In the rows, zero is written as 128.
runs of hidden systems:
k_326, seq 1 (10 x 22):
[[121 157 197 123 134 124 104 156 116 111  82 113  88 176 131 130 106 133
  155 157  99 188]
 [151 185 132 101  97 103 115 111 128 127  97 139 119 141  46  97 101 151
  181 137 145 135]
 [158 172 126 144  76 105 157 183  82 152  99  97  95 117 125 135 151 120
  153 141 167 135]
 [142 146 146 124 137 145 100 198 110  76 137 103  89  97 126 112  75 109
  154 177 139 149]
 [129 162  82  93 119 114  88 151 152 138 154 129 107 123 106  95  90 131
  156 125 206  97]
 [137 114  62 143  86 140 160 181  92 109 171 116 114 101 146 148 141 126
  139 135 168  83]
 [128 105 115 132 167 153 109 163 141 103 178 113 140  49 164 126  87  91
   97 143 149 119]
 [ 99  95  70 105 161 139  98 118 175 138 181 137 121 163 158 115 124 125
  112 111 162  85]
 [107  79  84 143 112 150 163 104 112 107 167 163 172 100 137 160 152 144
  102  95 116  79]
 [123  90 141 161 178 131 134  91 158 152 150 108 163  92 183 152 139  98
   74 125 103 145]]
k_69, seq 2 (10 x 22):
[[ 93 138  85 105 113 117 150  73 156 108 165 115 154 167 123 198  92 146
  117 135 151 126]
 [149 103 136 159 152 104 186  90 116 149 150 165 179  83 106 106 159 132
  134  98 102  90]
 [ 97  90 145 155 161 158  87 122 148 120 139 113 143 110 190 183 111 122
   87 106 102 162]
 [113 154 163  91 122 111 145  76 150 123 114 141 178 150  47 143  86 145
  118 115 114 133]
 [166 134 128 174 145 138 141 115  93 193  92 128 140  88 136 154 172 112
  127  73 107 153]
 [113 113 195 134 137 141 116 129 133  90 101 103 116 167 142 147 112 130
  112 169  63 180]
 [143 186 164  96 130 116  97 136 130 165  81 149 131 107  71  87 103 121
  139  96 153 144]
 [159 136  90 156  94 164 122 141  93 152  84  91  82 169 137 165 178 126
  140 127 105 160]
 [133 145 199 113 123  99 154 177 114  93 117 120 104 131 126  75 116 114
  137 199 120 136]
 [139 154  88 116 138 137  46 146 146 162 116 134  79 130 140  90 125 127
  165 108 176 133]]
k_717, seq 3 (10 x 22):
[[159 142 132 128 135 122 111 206 115 120 142 104  79 137  99  79 101 125
  182 144 156 112]
 [126 172 138 103  92  92 157 166 112 156 102 124  98 127 165  88 166 100
  113 169 181 124]
 [116 160  68 110  91 132 135 120  88  80 139 173 110  99 161 136 137 142
  169 169 162 124]
 [125 127 109 114 137 133 139 197 108 107 182 140 134  78 120 118  86 120
  137 107 182  76]
 [104 116 131 116 117  90 188 143 147 127 171 104 145 120 174 125 136 100
   76 174 169  96]
 [ 98 112 102 119  90 134 157  77 118  85 144 181 177  76 146 143 148 141
   99 141 121 103]
 [111  98 102 137 165 153 122 125 142 118 185 127 171  87 128 179  78 128
  109  74 140 107]
 [116  69 165 137 146 116 167 119 171 123 163  89 165 156 119 132 122 116
   67 138  95 105]
 [113 116 149 142 121 124 135  42 146 147  97 155 180 114 129 149 160 137
   90 108  82 149]
 [133  95 109 159 158 172  69  94 147 123 135 114 134 142 109 178 100 150
  142  83  82 156]]
k_717, seq 4 (10 x 22):
[[157 174 121 120 158 113 144  68 109 179  86 176 130 127 104 103 164 125
  166 108 116 147]
 [127 105 122 176 124 132  56 171 125 121 135 106  76 143 168 139 125 163
  184 108 132 142]
 [138 170 173  79 104 135 135 178 122 116  92 105 114 138  74  96  95  97
  102 168 138 142]
 [149 164  63 122 133 104 161  86 112 177 122 151 104 149 150 112 184 119
  167 138 159 121]
 [110 110 143 160 104 139 101 195  82  73 141 149 102  94 164 132 118 160
  171 124 128 120]
 [129 174 132  75 132 113 133 151 156 129 143 103 135 100 102 104  72  87
   96 163 189 124]
 [122 106  65 127  97 121 184 108 114 138 147 145 124 160 157 127 197 132
  121 142 139  80]
 [104 127 163 150 136 128 136 148  86  82 145 165 157  48 160 161  96 143
  143 114 121 138]
 [126 111 100 106 143 125 102 115 199 128 180  93 147 117 108 106  83 107
   90 147 164 101]
 [104  95 130 125  96 138 190 120 108 140 116 141 155 170 137 157 183 130
   73 103 101  98]]
k_69, seq 5 (10 x 22):
[[135 115 153 110 112 151 196 158  89  91 132 137 161 128  57 133 114 121
  107 128  92  98]
 [123 154 149 155 178  84 119 124 136 189 128 116 118 112 202 149 131 118
  145 104 163 165]
 [124  90 129 115  98 162  97  86 156  96 105 139 130 176  82  98 144 147
  109 149  65 124]
 [139 179 141 119 120 132 150 177  85 138 115 127 144  48 121 156 100  99
  119 108 172 141]
 [141 113 121 158 156 108 122  97 144 144 132  98  90 215 139 146 142 154
  183 139  95 153]
 [116 119 172  93 108 145 130 168 122 123 101 162 143  96 114  57 149 102
   68 130 125  97]
 [131 173  80 143 109 126  88 108 129 128 127  96 101 115 156 190 100 138
  168 143 167 177]
 [153  95 144 127 137 129 178 150 112 112 142 134 126 178  65  81 143 135
  150 135  86  81]
 [100 146 133 122 139 119 104 163 131 161 124 132 116  86 219 126 139  97
   92 118 182 140]
 [129 119  90 122  86 128 107  67 157  76 141 125 125 171  80 131 112 170
  162 173 107 127]]
k_357, seq 6 (10 x 22):
[[140 185 114 125 187 118 138 116 109 161 120 131 104 109 189 151 125  91
  154 148 151 183]
 [128 107 150 109 138 140  70 136 155 108 119 152 105 168  83  50 118 147
  154 130 104 110]
 [123 117 138 172  57 108 143 130 121 162 106  94 150 133 118 186 154 158
  111  76 133 125]
 [162 152  97 124 161 114 178 128 121 125 152  96 102 121 155 117 133  83
  142 212 143 145]
 [ 97 139 147  94 141 141  75 174 114 124 114 192 104 135 136  80 119 145
  155  82 148 109]
 [123 104 114 167  68 116 111  83 151 111 128  86 136 168 105 189 124 180
  143 129 103 143]
 [147 131 118 118 117 111 207 166 111 125 160 113 142  88 129 104 139  87
   98 170 159  86]
 [ 96 156 108 107 178 156  76 135 108 127 126 176  97 126 190 147 111 129
  160 100 149 158]
 [120  94 148 127  86 130 108  99 162  73 134 122 147 163  59 118 102 169
  131 150  84 113]
 [129 122 111 149 106 113 186 136 113 167 145 115 172  77 144 164 152 109
   82  96 161  98]]
k_482, seq 7 (10 x 22):
[[110  88 135 106 100 156 138  85 141  74 122 160 152 152  99 103 149 140
   91 164  67 110]
 [118 163 146 146 139  94 136 151  96 185 115 153 132 103 159 153 136 141
  157  53 171 131]
 [150  76 120 164 140 153 110 101 167 103 147  65 128 139 129 146 123 115
  102 176  74 153]
 [122 170 162  86 117 119 134 123 104 157  71 192 138 136  84  81 149 135
  134  89 130 118]
 [129 114 101 184 138  98 133 115 131 129 162  85 103 149 192 186 135 149
  172 147 133 152]
 [153 112 160 127  87 153 115 137 131 101 102 129 156  87  45  81 120 126
  102 134  89 114]
 [138 185 105 116 171  92 130 127 126 189 121 122  88 168 157 132 130 118
  175 117 178 149]
 [121  79 123 146  72 145 135 126 125  47 147 118 129 135 121 129 134 153
  125 191  83 113]
 [142 181 142 115 137 107 121 161 111 171 116 147 140  72  97 110  99 119
  147  76 184 121]
 [136  96  74 128 147 146 123 115 162 113 164  75  93 187 157 140 130 110
  118 187 119 134]]
k_357, seq 8 (10 x 22):
[[137 166 143 113 156 136 164 123  97  86 126 114 117 160 101 176  78 124
  168 169  99 177]
 [107 110 137 117 132  83 141  96 152 148 149 188 158 121 127  63 157 148
  130 102 146  67]
 [125 100 104 164  96 174  72 142 135 124 112  82 110 109 179 176 143 118
   90 133 114 162]
 [148 175 153  87 153 118 178 145 115 110 137 118 142 129  54 124  65 107
  142 154 137 132]
 [110 103 100 141 157 122 125  89 125 169 136 188 135 145 168 115 182 149
  145  69 124  99]
 [128 106 168 153  85 141  91 141 146  84 106  81 116 110 146 130 124 124
   94 191  92 169]
 [143 178 117  92 147 109 157 145 132 172 139 118 150 115  70 132  86 107
  127  89 186 109]
 [135  93  90 148 162 162 130  99 100 128 125 163 102 172 166 130 186 136
  158 122  72 130]
 [108 135 216 138  80  83 112 149 144 100 106 116 142  91 128 100 107 143
  112 163 129 142]
 [148 145  52 117 144 132 119 118 158 186 153  91 125 144 109 154 116 106
  120  92 182 114]]
k_688, seq 9 (10 x 22):
[[121 167  92  87 165 152 123  95  96 147 105 207 117 152 120 121 142 133
  167  87 127 132]
 [131 121 124 167  66 104 155 150  82  99 124 127  97 150 146 139 167 171
  183 153 118 119]
 [127 156 188 110 161 134  95 181 127 108 104 106  87 139 142 110  85 103
  135 169 121 177]
 [108 156  58  69 143 147 106 115 132 130 145 178 102 152 142 103 127 124
  148 127 176 104]
 [119 135 126 131  65  99 181 153  95  70 156 121 134 131 102 156 107 163
  160 161 145 101]
 [141 138 174 137 180  92 107 164 162 129 157  84 113 105 140  97  72 106
  144 164 152 147]
 [ 98 116  71  76 117 149 105 118 172 126 157 141 135 136 135 101 127 109
   74 133 174  84]
 [126 138 125 133  98 106 193 114 111 105 161 120 184  91  84 188  91 143
  127 121 142 110]
 [162  90 157 184 163  87 106 123 182 159 159  74 135 100 126  93 116 123
  137 133 121 126]
 [100  97 119  98 116 168 115 130 158 149 119 128 154 127 141 120 151  93
   27 106 131 105]]
k_688, seq 10 (10 x 22):
[[180 116 129 139 118 146 171 144 102 159 111 129 148  92  68  85 167  99
  104 113 105  95]
 [118  95 131 163 178 136 157  96 124 132 143 114 132 144 201 180 153 113
  111 141  82 160]
 [101 121 164 128 100 137  54 100 147 129  84 167 140 133 105 116 127 172
  130  76 104 141]
 [172 164  96 140 110 142 156 162  74 184  89 116 102 121 119 138 174 103
  141 101 146 136]
 [135 110 140 130 158 140 155  93 122  88 124 130 108 182 138 121 149 125
  146 193  54 155]
 [ 80 133 161 121 139 134  74 166 106 113 117 192 115 108 178 122 116 155
  151  80 141 129]
 [147 181  81 115  71 123 118 135 121 148 100  89  86 175 103 154 132 135
  158 145 171 148]
 [149 132 152 101 164 130 176 150 102  84 142 150 120 129  96  71 115 107
  150 187 100 116]
 [ 77 117 114 132 149 115 102 146 137 107 175 141 110 126 221 154 109 142
  140 130 168 125]
 [120 159 129  94  58 117  95 131 158 112 114 105 134 143  54 128  80 150
  123 132 164 120]]
k_482, seq 11 (10 x 22):
[[158 122  68 157 140 123 109 151 125 141 171 105  95 152 106 139 111 153
  201  99 157 103]
 [130 139 153 101  67 131 142 176 137  95 114  75 117 141  93 116 106 108
   86 190 136 129]
 [130 171  91  97 159 103 138 110 121 130 153 179 124  82 153  83 124 113
  165 155 180 112]
 [116  81  79 134 111 180 100 187 119  87 171 106 103 153 133 157 110 139
  127 114 132  96]
 [105 175 164  72 125 121 155 146 132 124 121 125 163  95 108 139  79  90
   70 138 168 137]
 [114  96  72 120 179 132 135  98 149 141 177 159 127 132 189 104 160 112
  118 129 142  93]
 [ 90 102 155 122 102 185 101 184  97  99 105 144 132 124 144 166 120 133
   84  82 106 130]
 [118 157 144 117 185 105 151  67 158 160 140 126 176 107 133 169  92 106
  104 115 136 159]
 [123  61 119 147 128 145 134 112 138 151 127 144 131 171 145  97 200 136
   95 103  85  89]
 [112 158 192 149 123 128 107 145  92 138  73 138 125 103 164 172 127 134
  132 100 110 188]]
k_136, seq 12 (10 x 22):
[[172 171 105 155 131 122 172  92  96 151 106  89 121 128 122 188 139 114
  157 154 114 184]
 [141 119 139 115 137 121 123 156 119 107 127 152  84 180 107  47 146 141
  178 158 112 101]
 [ 76 177 117  96 109  99 121 136 121 132 134 163 129 106 184 154 111 138
  132 114 205 127]
 [171 152  88 126  93 132 165  78 122 108 130 102 152 117  47 156 110 128
  143 163 116 137]
 [146 117 132 108 189 134 175 185 100 132 155 149 106 133 143  68 142  90
  135 143 131  92]
 [ 58 130 133 102 113 114 122 103 145  70 156 155 142 138 178 167  93 153
  119 158 144 135]
 [158 131 121 119 106 138 134 112 146 132 131 120 181  70  39 112 100 114
   95 110 134 103]
 [144  90 104 148 201 152 175 144 114 146 169 110 120 137 179 146 150  86
  110 131 106 122]
 [ 79  94 189 117 102 137  93 134 150  64 120 141 133 151 136 118 104 156
  101 154  89 134]
 [134 127 127 144 140 117  93 104 163 185 130 130 170  63 114 121 118 120
  101  63 159 117]]
k_136, seq 13 (10 x 22):
[[100 109 131 105 121 106 176 108 148 160 134 147 158 135 168 104 180 103
   57 132 146  91]
 [130 107  96 140 116 192  88 102 115  70 127 147 138  66 139 150 124 125
  116 152  86 151]
 [144 109 167 143 188 128 108 182 143 139 159  94 131 130  87 127  64 125
  142  79 127 121]
 [ 94 100 151 135 111  93 165 103 158 166 126 109 146 185 169 149 173 132
   75 121 125 117]
 [142 113 121 145  87 171  75 106 122 111  83 151 130  68 131  98 165 125
  107 143  89 148]
 [150 130 121 157 190 146  77 167 125 153 146 101 101 126 129 153  83 130
  176  74 137 149]
 [107 127 171 130  87  83 164 129 139 153 105  96 126 217 120 152 149 153
  118 121 122 127]
 [145 146 119 136  93 121 107  90 121 149  83 167 124  75 152  72 192 120
  125 150 127 137]
 [147 147  67 137 148 170  77 156 105 113 143 117  83 129 129 165  93 134
  189 117 144 150]
 [118 164 190 108 120  77 183 155 116 142 114 113 130 191  86 139 104 142
  146 123 139 126]]
k_326, seq 14 (10 x 22):
[[151 163 115 131 156 171 107 128  77 100 106 165 112  67 136 137 117 115
  170 138 104 173]
 [138 132 161 148 169  65 117 158 159 172 155 106 112 144 125  86 106 140
  172 103 166 107]
 [105 121 114  97  45 142 156 161 122  79 134 108 132 158  98 149 120 136
   91 161 142  97]
 [154 165  77 128 143 160 101  99 113 132 118 143 125  44 155 135 130  92
  131 148 143 167]
 [134  90 133 156 187 116 109 182 135 158 165 120  95 163 150  98 129 135
  167  87 135  96]
 [ 81 119 139  94  81 118 163 130 137  76 162 136 176 127 101 155  87 146
   91 138 147  91]
 [155 133  61 142 122 147 113  71 146 156 120 112 126  86 164 131 170  92
   99 163 133 154]
 [124  82 147 148 190 167 103 176 104 140 135 151 108 150 148 117 136 131
  142  62  92 116]
 [ 85 135 164 108 126  73 170  84 154 106 163 142 181 140 114 153  83 156
  124 133 142 114]
 [160 110  89 145  77 142 127  82 150 154  97  96 127 130 124 114 194 107
   83 165 105 133]]

runs to name:
seq 15 (2 x 22):
[[140 139 115 144  75 106 163  75 145 145 119  99 175  73 123 159 147 115
   79 154 138 139]
 [170  81 129 171 173 168 106 111 142 126 145 109 156  81  91 127 113 115
  119 106  70 133]]
 -> k_688
seq 16 (2 x 22):
[[ 98  87 127 159  48 115 108 100 149  73 140 119 145 135 127 155 129 185
  128 148 111 115]
 [156 160 175 130 160 132 116 187 121 168 108  97 131  89  92 123  85  96
  119  89 145 150]]
 -> k_688
seq 17 (2 x 22):
[[115 110 109 109 111 175 149 216  85  98 142 113  96 174 127 154 122 120
  115 121 130 102]
 [121 159 114 107 149 114 125  94 136  96 160 165 156  42 142 114  88 115
  138 164 161 133]]
 -> k_326
seq 18 (2 x 22):
[[124 178 153 124  68 120 118 108 113 134  78 133 163  74  93 164 111 138
  113 107 140 161]
 [197 116  82 168 175 123 149 110 127 167 153  96 108 138 107 107 151 113
  177 134 114 123]]
 -> k_136
seq 19 (2 x 22):
[[122 108 188 156 136  67 153 115 141 111 145 149 150  80 162  70 142 136
  136 172 117 116]
 [115 115  96 133 111 178  55 149 153 124 130  93 119  90 167 164 107 107
   80 119 151 150]]
 -> k_688
seq 20 (2 x 22):
[[155 136  52 129 105 143 112 166 130 140 160  85 101 143  87 144 104 130
  154 109 179  99]
 [131 133 101 108 142 148 182 184  85 104 167 141 133  73 147 131 116  89
  112 144 163  95]]
 -> k_326
seq 21 (2 x 22):
[[ 97 123 194  90 133 121 146 178 113 136 108 171 136 163 102  83 129 133
  109  85 123  90]
 [132 155 101 153  75 106  91  99 154 171 100  90 118 103 168 153 154 126
  113 137 168 162]]
 -> k_69
seq 22 (2 x 22):
[[127 155 179 152 145  66 167  83 119 179 101 160 157 103 153 123 162 137
  143 105 123 146]
 [132  94 183 158 100 121 116 142 147 113 103  74 105 189 117 127 138 144
  121 160  74 154]]
 -> k_326
seq 23 (2 x 22):
[[126 124 111  98 178 160 132 141 155  98 175  86 134 132 123 161  60  87
   95 162 134 142]
 [ 80 121 130  67 121 125 145 124 142 130 132 188 152 146 131  84 146 122
   82 110 152  72]]
 -> k_482
seq 24 (2 x 22):
[[126 112 152 115 167 179 105  95 121 123  98 185 158 105  99 108 132 123
  109  88  67 138]
 [104 134 143 143 149  99 140 107 135 178 118 119 128 202 151 188 137 154
  143  70 127 145]]
 -> k_482
seq 25 (2 x 22):
[[162  64 118 164 165 171 131 175 105 123 158 133 128  99 114  97 144 115
  131  97  90  86]
 [ 80 147 198 104 162  89 123 128 162 148 120 126 137 142 186 128 106 112
   88 138 145 156]]
 -> k_717
seq 26 (2 x 22):
[[ 95 120 149 153 137  82 106  83 135 138 121 175 118 153 192 117 164 173
  172 116 120 134]
 [129 139 137 136  66 149  70 157 133  95 112  96 131 100  75 158  74 154
  132 115 136 145]]
 -> k_717
seq 27 (2 x 22):
[[167 119 127 164  72 146 140 146 113  92 114  60 114 126 100 155 132 125
  123 185  94 155]
 [148 154 118  92 193 161 122 116 113 159 104 181 122 101 129  75 147  81
  121 118 120 137]]
 -> k_717
seq 28 (2 x 22):
[[153 113 115 150  86  98  89 157 160 141 133  85  86 159 103  76 138 150
  165 145 153 102]
 [149 186 102 106  72 136 122 147  99  95  99 115  95 104 115 124 120 115
  148 194 155 154]]
 -> k_482
seq 29 (2 x 22):
[[102  97 153 185  68 102 115 139 111 128 121 142 140  99 173 146 170 176
  133  91 127 113]
 [135 152 115 103 137 172 103 127 139  91 134  95 138  84 106 165  60  95
   99 165 129 170]]
 -> k_717
seq 30 (2 x 22):
[[152 103  71 114 106 144 169 149 137 150 152  87 120 185  82 122 150 110
  101 128 139  78]
 [119 134 178 153 153 108 186 126  76 131 112 166 141  96 185 141 164 122
  133 133  97 149]]
 -> k_717
seq 31 (2 x 22):
[[161 128 148 149 101  84 114 124 174 146 133  71 133 145  50 105  97 149
  151 131 138 117]
 [141 121  93 139 127 132 182 170  87 179 126 116 103 161 160 141 191 107
  118 102 144 102]]
 -> k_357
seq 32 (2 x 22):
[[124 140 186 126  98 104 169 153 129 108 119  97 151  78 143 122 120  95
   72 189 134 142]
 [120 134  48  96 133 150 119  50 145 128 142 178 143 113 143 119 153 122
  117 137 140 113]]
 -> k_717
seq 33 (2 x 22):
[[118 120 118 149  39 101 118 118 125  97 113 130 104 132 160 108 176 164
  147 184 131 119]
 [139 158 155 109 157 174 109 191 100  96 117 108 110 100 110 145  65  96
  127 140 122 166]]
 -> k_688
seq 34 (2 x 22):
[[ 82 101 199 142 178  91 118 145 144 121 155 159 146 106 194 113 111 140
  124 110 128 124]
 [113  95 101 127  87 121 106  69 191 115 146  95 147 181  92 148 119 160
  107 142 116 118]]
 -> k_326
seq 35 (2 x 22):
[[124 130 185 100 142 112 170 140 114  80 142 167 162  89  86  81  96 123
  125 155 112 105]
 [119 118  84 161 146 112  98 134 151 149 174  97 114  99 205 162 121 124
  136 123 179 131]]
 -> k_688
seq 36 (2 x 22):
[[124 118 136 161 136  63 170 105 132 129 155 115 108 170 181 129 159 152
  177 173 125 130]
 [126 129 146 136  64 145  77 140 118  97  95 155 145  45 109 101 127 144
  114 122 128 125]]
 -> k_717
seq 37 (2 x 22):
[[110  99 150 115 170 141  78 142 145 130 125 178 105 128 173  47 153 120
  124 126 116 114]
 [ 79 173 144  97  76  98 118 130 136 126 111 126 129 176 121 177  92 164
  133 108 171 140]]
 -> k_717
seq 38 (2 x 22):
[[104 106 126 134 109 129  95 157 122 117 150 179 152  76 118 105 117 160
  138  61 156  74]
 [128 103  87 152 108 125 149 117 161 144 165  54 143 154 135 200 118 125
   94 126 145 124]]
 -> k_69
